In the rows, 128 means zero.
One hidden turn or mirror swaps the rows below in pairs. Which row is each named row swapped with?
The rows were stretched afterwards, more along some directions than others.
Buvo: [110 155 131 133 127 144 137 130 135 143 124 120 152 123 159 146 133]
nik: [142 133  93  95 131 151 119 154 146 110 113 120 108 109 105 161 112]
Fifen: [121 122 132 179 132 134 158  81 149 132 101 108 158 172 116  82 167]
ranu: [157 109  86 147 120 151 131 115 140 123 104 110 154 122  91 123 142]
feput: [116 145 113  96 119 143 113 146  93 133 120 118 134  94 151 174 101]
gez: [124 149 112 103 118 172 128 115 148 117 103 115 169 105  83 174 123]
ral: [158 140 120  93 142 141 102 165 104 123 114 117 109 112 132 157 116]
fimo: [134 117 134 139 160 139 161 111 147 145  83  93 132 124 146 106 136]
Gova: [137 160 129 146 166 129 133 120 145 145 147 108 113 140 152 151 136]
gav: [125 127 129 168 115 140 140 102 144 134 106 123 170 168 114  81 173]
git: [107 120 109 129 121 129 135 141 146 116 121 107 141 125 124 109 137]
Vodiz: [142 146 125 118  99 151 103 118 143  91 126 138 152 153  63 126 142]
vit: [131 142 131 115 104 114 113 129 113 119 129 148 104 150 127 102 131]
Zan: [114 143 141 104 154 104 135 153 132 165 131 104 107 130 157 140 126]
Bigab: [108 136 104 114 122 137 168 117 113 176 118 107 145 112 109 170 113]
tem: [109 155 133  86 106 105 123 156 111 148 189 146 150 118 118 160 107]
foz: [163 141 129 145 134 152 108 152 148  93 129 121 134 150 119 106 155]
tolob: [141 131 155 122 114 111 124 133 111 145 121 134 139 171 142  83 143]
bil: [112 135  98 110 126 125 145 145 144 117 145 129 105 107 114 163 104]
kezul: [143 129 108 154 117 152 133 107 121 128 141 116 148 141 108 157 136]
liper: [110 179 144 125 124 110 111 148 111 128 183 134 139 141 147 160 113]
zuvu: [106 146 117 106 118 136 132 135 148  93 137 112 148 103 133 140 117]
tomiz: [141 142 149  94 115 126 147 121 105 162 112 142 138 142 105 122 130]
meka: [118 160 145 100 120 138 127 135 161 132 139 129 140 126 153 141 132]
Tomir: [139 157 143  99  98 127  80 146 110 109 153 162 154 147  98 127 138]
gesab: [126 137 134 110 157 123 138 150 132 146  96 106 111 123 176 124 120]
rufef: [134 134 156 132 128 102 130 117 120 164 137 124 139 168 129 107 155]
giv: [148 122  94 148 129 121 118 124 125 104 128 127 106 143  95 127 137]
deza: [116 138 116 143 147 126 166 110 133 145 105 110 137 145 100 131 115]
Vud: [115 156 138 125 108 106  99 164 126  98 162 152 120 157 138 108 130]
vive: [116 150 147 117 124 142 164 126 139 136 121 139 177 128 104 128 130]
Pimi: [110 116 116 115 122 145 174 105 121 164 115 103 153 118  95 163 126]
Sako: [112 177 141  89 140 144 118 151 125 152 126 121 134 121 140 167 117]
Babeg: [117 164 126 117 122 118 131 136 150 136 159 137 128 113 149 145 129]
tele: [146 111 144 133 118 121 127 127 123 126 119 120 142 157 117  76 144]
rez: [123 165 154 109 117 124  92 151 131 102 166 138 141 152 143 140 124]
sezok: [143 136 123 124 112 155 133 105 114 136 116 130 166 151  81 153 128]
mosi: [132 140 136 154 111 140 149  77 162 108 120 120 159 157 118  87 165]
momug: [ 97 143 121 133 135 123 128 156 137 116 123 118 137 139 131 116 129]
gul: [154 103 103 145 130 133 126 119 144 102 122 112  98 151  92 113 156]

Swapped with Sako: Tomir
Swapped with feput: vit
Swapped with kezul: bil
Swapped with gav: momug

One hidden turn or mirror swaps the rows below in pairs. Which row is each named row swapped with?
The rows were stretched afterwards, more along some directions than others.
vaga: [147 118 117  96 142 132 137 103 117 104 164 133 110 158 125 147 101  89
 146 106 152  62 112  94 147]
zumo: [137 113 135 112 157 135  99 118 147 138 153 165 101 141 132 139 144  90
 101 117 126  95 134 111 133]
sedub: [128 129 143 177 121 163 108 126 130 139  96 117  81  92 150 108 121 125
 130 126  78 154 135 137 119]
zadup: [158  92 122  55 171 141 109 108 108 120 131 115 115 131 157 103 107 126
 148 116 126  83  80 104 181]
Gonu: [149 109 114  66 173 136 108 100 103 121 140 124 117 133 150 117  94 116
 145 123 133  73  90 105 162]
gogo: [131 116 122 143 112 126 106 133 119 125 101 102  89  98 145 102 116 133
 138 137  96 158 141 149 133]
patu: [117 131 165 153 120 146 138 133 156 148 130 118 103 137 141 137 141 116
 135 130 125 149 121  89 114]
Finu: [134 116 110 126 118 116 141  99 129 109 162 145 105 160 110 179 120  78
 141 118 152  82 133  88 110]
getis: [157 124 144 122 166 153  91 133 148 146 139 142 109 132 135 147 171 114
  91 144  69 104 114 117  96]
vemol: [144  83 142  76 157 134  92 113 115 166 122 119 116 117 166 101 136 151
 117 128  88 135  68 131 167]
Zomov: [133 108 103  98 112 110 136  81 119 112 134 156 128 135 124 146 105 100
 140 126 178 109 133 110 149]
togi: [102 129 153 154 108 135 148 124 155 162 132 124 112 136 139 152 137 116
 128 137 135 162 127  97 111]
zaki: [135 133 123 108 137 105  93 173 117 132 118 111 131 107 131 101 140 105
 115 184 154  94 149 160 116]
pidap: [113 122 157 148 118 136 136 136 158 153 140 125 107 143 139 134 131 120
 136 139 127 140 118  93 109]
gov: [151  80 147  78 166 140 100 118 124 159 131 113 118 119 169  88 139 163
 120 112  92 129  69 128 172]
zasom: [139 121 119  95 134 141 162 115  91  86 130 145 168 125 115 126 106 126
 140 134 156  68 114 112 120]
rapa: [158 104 124  59 168 149 119 105  99 114 141 115 126 132 153 114  96 116
 154 124 135  73  76  97 165]
pabe: [133 130 126 100 153  98  85 167 112 139  91 129 130 113 131 120 136 113
 102 209 138 111 149 149 107]
Movi: [154  91 141  68 171 144  93 110 115 152 124 118 114 116 174  96 118 141
 121 121 105 111  70 124 180]
laf: [124 160 136 147 141 166 179 114 128 103 123 131 132 124 108 171 113 124
 142 126 124 121 131  78 111]
zug: [126 134 133 125 180 138 129 169 123 142 146 131 141 141 105 138 134 137
 109 148 125  64 121 113  82]
padak: [155  96 130  53 171 137 105 110 108 136 120 111 123 122 163 104 115 134
 137 131 126  99  74 117 185]
rasu: [102 113 137 144 104 136 182 110 122 111 137 119 140 135 116 172 129 144
 133 111 125 137 130 112 131]
gup: [124 119 101  96 104 119 169  86  94  92 132 145 156 125 120 147  98 106
 148 139 170  95 129 117 134]
Geb: [134 137 134 116 136 109 101 170 114 132 128 102 126 114 134  97 140 108
 115 176 144 101 147 159 120]
lepuf: [127 146 133 138 164 143 149 163 134 130 144 125 160 134 104 138 131 136
 116 136 137  76 120 116  92]
Feb: [116 118 111 148 107 124 150 109 130 114 147 161 113 166  97 199 127  95
 129 139 138 105 146  86  70]
nubi: [107 122 115 115 129  98  97 151 114 141  88 149 136 116 122 166 138 103
 104 217 130 130 164 131  64]
rir: [110 136 160 161 120 145 138 129 151 154 137 121 107 134 141 141 136 114
 131 135 130 135 122  90 114]
Geg: [123 109 143 144  95 116 140 143 125 120 162 104 121 143 134 119 156 120
 118 117 131 112 146 152 131]
Riz: [105 119 142 155  93 137 181 110 125 104 135 116 127 140 115 171 136 136
 124 106 117 152 138 105 122]
dasep: [137 122 111 139 124 108  93 162 121 128 104  96 103 105 133 107 122 137
 134 145 135 148 142 154 127]
Bomo: [157 124 142 175 132 159 102 120 174 172 141 147  93 119 127 100 139 145
 113  83  79 158 104 135 103]
kesu: [131 137 127 144 167 129 116 190 135 143 148 109 134 127 113 107 120 142
 118 132 143  82 131 142 112]
Nat: [134 115 113 127 123 113  98 153 117 133 110  94 106 117 145 107 122 139
 133 138 138 154 133 158 142]
Gik: [128 117 103  93 104 115 171  89  94  87 127 140 163 119 111 144 105 109
 152 144 168  91 129 111 129]
dok: [157 125 153 126 159 144  96 137 138 135 138 132  95 130 127 145 179 102
  95 147  57 108 122 127  95]
Poton: [148 123 134 109 118 119 130 124 133 136 127 113 127 143 123 167 154 142
 120 150  90 143 106 125 100]
pari: [158 127 144 168 144 165 115 123 177 160 138 147  96 117 129  94 131 144
 128  81  92 136 106 121 105]
fiki: [155 121 140 162 135 164 109 122 176 164 144 147 103 120 133  95 129 156
 128  81  81 144  99 125 106]
kogu: [134 118 118 137 128 120  92 155 123 137  93  99 100  96 145 107 112 150
 138 139 119 154 139 149 123]
lut: [146 112 111  70 166 137 121 101 101 117 140 118 130 129 140 127  91 110
 152 130 146  67  90 101 156]
fifu: [119 128 113 160 106 115 141 120 145 115 139 161 117 153  94 190 135  95
 121 145 128 124 153  95  67]
sos: [109 108 110 155 114 103 132 129 138 121 131 160 115 146  93 186 142  96
 104 164 114 128 157 108  69]
Mebob: [131 109 119 124 126 122  98 151 121 130 104  94  96 108 149  99 114 142
 140 136 107 142 132 149 139]
nor: [129 133 133 138 173 144 148 159 126 118 137 127 152 127 104 134 131 129
 111 142 123  51 122 120  94]
Rom: [130 126 131 113 148 152 177 118  97  97 146 132 167 129 108 133 117 127
 138 125 130  51 113 107 111]
giluk: [168 130 150 164 144 166 109 124 173 154 144 149  94 124 132  88 132 145
 122  86  82 125 100 122 110]
guzul: [130 126 117 133 142 111 107 177 129 143 138 104 119 124 130 113 124 138
 125 135 146 108 140 150 127]
Bere: [110 117 117 134 120  98  98 156 136 139  98 157 118 132 110 176 152 106
  99 195 119 146 162 127  67]
vil: [128 104 102  96 110 103 141  87 107 100 131 150 133 133 117 139 101  98
 144 138 178  96 141 106 145]
pepi: [130 123 146 168 117 161 106 123 143 131 106 120  73 105 153 117 124 115
 129 122  78 159 135 129 116]
sanu: [129 137 122 114 143 102  90 173 121 131  84 130 136 103 119 126 132 111
 110 213 141 116 157 144  95]
movur: [133 116 134 158 112 143 102 128 126 135 102 108  82  95 159 102 121 128
 127 126  90 165 135 149 134]

Swapped with Poton: laf
Swapped with Geg: zumo
Swapped with padak: gogo
Swapped with vemol: sedub
Swapped with sos: nor
Swapped with nubi: zasom

